Here are some points:
[8. 34. 1. -3. 34. 50. 27. -4.]
[-3. 39. 12. -10. 39. 52. 27. -8.]
[7. 23. -7. -2. 30. 46. 27. 1.]
[14. -18. -46. 54. 20. -41. -39. -45.]
[-45. -37. -65. 52. -61. -33. -26. -58.]
[22. 24. 31. -7. 5. -4. 44. 21.]
[1. 36. 26. -37. -45. -3. -6. 3.]
[17. 24. 23. -27. -16. 4. 34. 4.]
[1. 46. 16. -10. 36. 55. 34. -5.]
[0. 42. 24. -39. -41. -4. -27. 0.]
[-5. -20. -4. -33. -45. -8. -12. 16.]
Here are 16 more points, each followed by its number:
[15. -50. 38. -11. 13. -1. 6. 51.] 0
[18. -15. -35. 51. 18. -37. -25. -34.] 1
[7. 50. 19. -6. 31. 59. 27. -10.] 2
[-71. -29. -60. 57. -61. -44. -42. -55.] 3
[-3. 46. 32. -42. -42. -12. -36. -4.] 4
[6. 33. 35. 0. -43. 2. 41. 27.] 5
[25. -24. 0. -33. -10. -7. -42. 28.] 6
[2. 56. 19. -15. 33. 63. 33. -9.] 7
[17. -39. 26. -29. 19. -5. -42. 42.] 8
[21. 23. 27. -15. 6. 0. 42. 21.] 9
[18. -39. 29. -21. 19. -5. -30. 47.] 10
[24. 21. 23. -26. -8. 2. 45. 10.] 11
[17. -11. -18. 51. 7. -37. -19. -27.] 12
[-36. -34. -70. 52. -57. -32. 1. -60.] 13
[24. -24. 6. -26. -3. -10. -42. 27.] 14
[19. -28. -52. 51. -6. -45. -46. -48.] 15
Which three of these numbered points are nearest to each point below by angle, seen from the average point of the first points? Their numbers follow each, nearest first.
[19. -28. 10. -26. 1. -10. -44. 32.] > 14 6 8
[23. -11. -22. 46. 10. -38. -13. -37.] > 12 1 15
[18. -19. -40. 52. 17. -41. -42. -43.] > 1 15 12
[26. 17. 25. -23. 0. 2. 49. 12.] > 11 9 5
[-56. 15. -16. -1. 47. 37. 24. 3.] > 7 2 3
[27. -39. 15. -25. 6. -7. -42. 38.] > 14 8 10
[2. 43. 30. -39. -42. -11. -30. 0.] > 4 6 14
[21. -32. 13. -23. 6. -12. -44. 34.] > 14 8 6
[-27. 12. -17. -2. 46. 41. 18. -1.] > 7 2 0
[-100. -15. -5. -36. -53. -4. 2. 20.] > 3 13 4
